Each path is a new rotation, seen through one point. The rows after it are directions, each followed by how far the rotation turns it, in degrees a step (0 if it stays put).
Each turn is a multiple of 5 degrees from 10 to 175, or 0.
Each row of a path follows its step; steps can be skipped.
Path 1:
step 1: [0.56 0.01 -2.25 0.55 -0.38 -0.98 -0.68 -1.60 0.48 0.43 1.67 -2.25 -2.11 1.62 -0.88 0.38 0.87 -0.72 -1.36 -0.64 -1.01 0.76 2.38 0.58 0.85 -2.95 -0.05 1.06 -2.16 0.06 1.08 -2.57 -2.05 0.13 0.56 0.76 1.14 2.06 1.21 0.19 2.26 0.57 0.76 1.77 0.38 2.16 0.06 0.06 -0.15 0.48 1.89 0.46 -0.77 -0.03 0.25 -0.45 1.20 -1.52 -2.02 -0.32 3.49 -0.03 1.16 2.01 0.17 1.69 -0.66 -3.40 -0.02 -2.43 -1.79 1.88]
step 3: [1.25 2.04 -0.05 -0.92 -0.75 -1.98 -2.67 1.68 0.38 -0.25 0.55 -1.79 -0.84 -0.10 1.72 1.41 1.07 -1.52 1.52 0.46 1.71 -0.37 1.60 -0.68 0.17 -3.41 0.64 -0.70 -1.36 -2.38 1.39 -0.76 -1.80 1.07 1.28 -0.24 1.51 -1.69 -1.46 3.32 0.82 2.88 -0.51 0.71 -0.73 0.95 0.10 -0.70 -0.35 2.61 -0.03 -0.52 3.14 0.16 0.10 -0.73 0.76 0.56 2.92 -0.39 -0.49 1.87 -0.98 0.63 -0.12 0.05 0.05 -1.51 2.71 -0.04 0.42 -0.34]
step 4: [1.46 -1.11 3.42 -0.37 1.24 -0.98 -0.40 0.27 0.19 0.75 0.27 -1.72 0.38 0.30 -1.89 1.69 0.42 -2.87 0.39 2.58 -1.26 1.68 0.18 0.42 0.32 0.80 0.51 1.23 0.02 1.31 1.64 -0.77 0.06 -0.14 1.32 -0.58 -0.62 -1.45 0.49 -0.44 0.28 -1.56 0.70 0.97 0.68 -1.33 1.30 0.61 0.36 1.45 2.92 -1.81 -1.60 2.54 -0.84 -0.56 -0.45 -1.33 1.49 -0.51 2.90 -0.09 -1.36 1.26 -4.03 -1.70 -1.28 -0.12 1.50 -2.80 -0.01 1.98]
step 7: [-0.18 -1.60 -0.94 -0.97 -1.82 1.85 2.34 1.41 2.68 -0.75 -1.11 -0.84 -1.38 0.60 -1.05 -1.20 2.38 2.76 0.24 1.06 0.52 1.98 1.41 0.30 1.48 -0.21 2.15 -0.68 1.52 2.39 1.23 -2.12 0.60 2.25 1.60 1.20 0.98 2.01 0.95 0.82 0.89 -1.67 1.04 2.10 -0.53 -1.78 -0.92 -0.38 -1.79 0.58 -0.90 -0.87 -0.39 1.28 0.42 -0.45 1.79 -0.92 -0.42 -0.65 0.64 -1.69 0.37 0.00 -1.27 -2.35 -2.77 1.84 -0.74 -1.96 -0.21 0.80]
step 17: [0.11 -0.50 1.47 0.28 -1.16 -1.69 -0.81 0.25 -0.16 -2.46 -2.00 0.09 -0.77 0.22 -2.24 -1.44 1.52 1.12 -1.84 -0.40 -2.21 0.48 0.37 -0.79 -2.40 -1.35 0.54 1.33 -1.64 -1.17 -1.65 0.83 -0.11 -1.27 1.77 2.46 1.93 -2.34 -0.76 -0.95 4.49 0.63 -0.33 2.28 0.75 -1.11 2.00 2.02 -1.38 0.68 1.61 0.15 0.56 0.57 -1.07 1.05 0.58 -3.08 -0.53 0.83 0.04 -0.54 1.95 -1.47 0.63 -0.55 -0.34 -1.62 0.67 0.34 0.83 -0.71]
step 24: [2.25 -0.02 1.37 -0.22 -2.15 -2.40 2.51 -0.32 1.22 1.94 -2.41 -0.62 -1.93 0.96 -1.05 -1.28 0.11 -1.09 2.56 -0.81 1.12 -0.01 1.46 0.12 0.86 -0.40 0.14 0.39 -0.09 1.19 0.43 0.71 3.17 -0.64 -1.37 1.78 -0.48 1.40 1.05 -0.08 0.57 -3.30 0.69 1.64 -0.85 1.23 1.55 2.40 0.19 -0.22 -0.16 0.10 0.37 -1.70 -1.17 -0.98 1.78 -1.26 1.57 -2.12 1.93 -0.89 2.93 -0.89 0.98 -1.03 1.14 -0.50 0.62 -1.70 -0.50 -1.80]
step 31: [-2.09 0.15 0.88 -1.72 1.60 -2.07 -0.15 1.77 -0.31 -0.89 2.49 -3.08 0.58 2.04 -2.04 0.54 -0.86 -1.17 -0.40 -2.05 -0.13 -0.33 -1.12 0.83 2.08 -1.82 0.69 0.80 -1.03 -0.46 0.72 0.19 -1.50 -1.12 2.40 1.44 0.77 -0.06 -0.36 0.09 -1.47 -1.34 -2.76 0.70 -0.28 1.15 0.12 1.05 1.59 -0.68 1.13 0.72 -0.76 -3.77 -0.83 -1.86 0.22 -1.13 1.78 1.37 -0.95 -0.88 -0.30 -1.53 0.90 -0.89 0.52 0.53 0.08 -2.43 -0.98 -3.16]
step 33: [-0.19 0.63 -2.13 0.40 2.53 -1.07 -0.04 1.58 -0.81 -1.19 0.34 -1.47 -0.87 1.36 -2.40 -1.59 2.01 1.84 3.09 -0.30 0.31 -1.88 0.30 0.70 -1.99 -2.19 -0.65 -0.80 -1.10 -1.22 -0.82 -2.29 0.25 0.03 0.52 -2.45 -0.59 -0.14 2.48 0.59 1.42 -0.50 0.91 0.65 -1.29 2.16 -0.27 1.11 0.80 -0.70 0.91 0.66 -0.15 1.10 1.31 0.74 1.23 -3.43 -0.24 2.76 -0.25 1.64 0.74 -1.59 0.25 -1.36 3.21 -0.69 0.04 -0.82 -1.28 -1.22]
step 34: [-1.30 1.66 -0.35 -1.10 -0.43 0.02 0.64 1.19 2.57 -1.79 -1.64 -1.25 -3.05 -0.37 -2.43 2.11 0.24 -1.10 -0.66 -0.44 -1.47 0.26 1.61 -0.36 0.29 -2.46 -1.70 2.68 -0.11 -3.03 0.49 2.27 -1.91 -1.39 2.00 -0.74 0.66 0.20 1.46 -1.43 -0.69 1.75 -0.96 1.89 -2.49 1.12 1.92 -0.62 0.34 -0.52 -0.01 0.12 1.32 0.22 0.74 0.73 -0.05 0.36 0.22 -2.36 -1.45 -1.06 0.78 -0.16 -2.59 -0.48 -1.70 -1.79 0.65 -1.50 -1.44 0.27]
step 37: [-0.52 0.96 3.64 -0.40 -0.89 3.53 0.84 0.22 0.79 -2.84 -1.26 -2.51 -0.45 0.29 -1.46 2.05 -1.14 -1.34 0.82 1.26 2.98 1.80 -2.72 0.20 0.12 -1.48 1.55 -0.38 -0.65 -0.44 2.67 2.30 -0.38 3.05 0.08 0.77 2.72 -1.74 -0.23 0.90 -0.56 -0.62 -1.19 -0.45 -0.31 -0.41 1.99 -0.85 -0.26 1.03 1.28 -1.07 -0.33 -0.43 0.08 -0.55 0.16 -0.46 1.24 0.45 1.08 0.09 2.60 0.19 -0.21 0.27 0.36 -1.31 1.48 -0.88 0.00 0.63]
Speeds:
[0.28 -0.18 -0.54 0.61 -0.12 -0.57 -0.50 0.61 0.10 -0.10 0.12 0.38 -0.07 0.15 0.13 0.12 -0.12 -0.48 -0.06 0.67 0.35 -0.07 0.01 0.10 -0.47 0.06 -0.40 0.21 0.06 -0.84 0.14 0.12 0.09 0.13 0.15 -0.39 0.22 0.20 0.60 -0.10 0.40 0.03 -0.84 -0.34 0.31 -0.78 -0.06 0.26 0.38 0.19 -0.04 0.58 0.13 0.42 0.38 0.18 -0.35 0.10 0.25 -0.42 0.29 -0.15 0.35 0.47 -0.38 0.20 0.08 0.02 0.23 0.08 -0.04 0.01] => 45
[-0.41 -0.08 0.26 -0.07 -0.51 -0.08 -0.20 0.19 -0.26 -0.21 -0.06 -0.21 -0.12 0.36 0.08 0.05 0.43 -0.08 -0.40 -0.62 0.73 0.17 -0.45 0.03 0.14 -0.43 0.48 -0.18 0.02 0.35 0.64 0.05 0.09 0.23 0.13 0.39 -0.37 0.38 0.01 0.37 -0.11 -0.60 0.15 -0.43 0.20 -0.50 -0.33 0.18 -0.07 -0.01 -0.18 0.76 -0.36 0.03 0.06 -0.24 -0.10 0.10 -0.62 -0.22 0.06 -0.57 0.28 0.20 0.78 0.57 -0.02 -0.44 -0.47 -0.46 -0.12 -0.16] => 60
[-0.63 -0.67 0.14 -0.08 -0.25 -0.06 -0.50 -0.04 -0.52 0.38 0.45 0.05 0.17 0.16 -0.06 -0.14 0.39 -0.01 -0.06 -0.41 0.25 0.00 0.00 -0.41 0.19 0.37 0.13 0.92 0.36 -0.23 -0.04 0.48 -0.66 -0.20 -0.06 0.51 -0.31 -0.85 0.22 0.06 0.06 -0.12 -0.26 0.27 0.64 -0.09 -0.45 -0.31 0.21 0.18 -0.01 -0.49 0.22 0.38 -0.26 -0.21 -0.27 -0.44 0.20 0.16 0.36 -0.22 -0.55 -0.15 -0.03 -0.05 -0.34 0.24 0.44 0.19 -0.13 -0.39] => 80
[-0.30 -0.14 0.27 0.25 0.07 -0.18 0.46 0.02 0.04 -0.25 0.33 0.07 1.02 -0.60 -0.23 -0.38 0.23 -0.22 0.14 0.29 0.11 0.30 -0.22 0.65 0.24 -0.10 -0.48 -0.21 -0.48 -0.51 -0.12 -0.11 -0.24 0.06 0.20 0.17 0.11 -0.33 -0.10 0.30 0.17 0.20 0.19 0.02 -0.33 0.37 -0.48 0.22 0.18 0.03 -1.00 0.57 -0.34 -0.01 -0.42 0.00 0.10 -0.14 -0.50 -0.11 0.24 -0.46 0.16 -0.46 0.05 -0.27 -0.27 0.05 0.71 -0.07 0.24 0.56] => 175
[0.31 -0.25 -0.66 0.02 -0.09 -0.31 0.09 -0.58 -0.08 -0.05 -0.61 -0.68 0.01 -0.28 -0.20 -0.20 -0.42 0.35 -0.31 0.28 -0.04 0.27 -0.33 -0.31 0.22 -0.42 -0.06 0.23 0.45 0.14 0.08 0.24 0.17 -0.15 0.67 -0.20 -0.64 0.25 0.24 0.37 0.61 0.07 0.01 -0.08 0.41 0.44 0.25 0.04 -0.16 0.05 -0.61 -0.18 0.43 -0.20 -0.29 0.60 0.16 -0.14 -0.67 -0.18 -0.03 0.05 0.18 0.15 -0.16 0.26 -0.35 0.41 0.10 0.34 -0.87 -0.24] => 65
[0.17 0.27 -0.17 -0.38 0.36 0.51 0.13 -0.31 0.53 0.17 -0.65 0.19 -0.11 -0.50 0.24 -0.11 0.22 0.07 0.17 -0.12 0.20 -0.49 0.49 0.26 0.10 -0.27 -0.86 0.93 0.52 -0.33 0.06 -0.40 -0.75 -0.08 0.17 0.07 -0.02 0.36 -0.14 0.27 0.23 0.38 -0.16 -0.16 -0.14 -0.17 -0.21 -0.16 -0.21 0.05 0.01 0.00 -0.06 0.81 0.15 -0.22 0.29 0.40 -0.37 0.50 0.06 -0.47 -0.41 0.24 0.38 0.23 0.29 -0.10 -0.31 -0.36 -0.03 0.05] => 55
[0.44 0.17 0.27 0.45 -0.42 0.29 -0.44 -0.30 0.28 0.49 -0.16 -0.18 -0.25 0.02 0.71 -0.07 -0.11 0.56 1.01 0.27 0.83 -0.17 -0.15 0.29 -0.32 0.05 0.36 -0.45 0.18 -0.47 0.42 0.16 -0.01 0.43 0.13 0.43 0.37 0.03 0.02 -0.08 -0.27 -0.28 0.25 0.62 0.33 0.44 -0.08 0.12 0.01 -0.18 -0.19 0.60 0.09 0.26 -0.17 -0.22 0.29 -0.09 0.01 0.34 -0.37 0.04 -0.15 -0.16 -0.45 -0.21 -0.06 0.59 0.05 -0.17 -0.30 -0.33] => 85
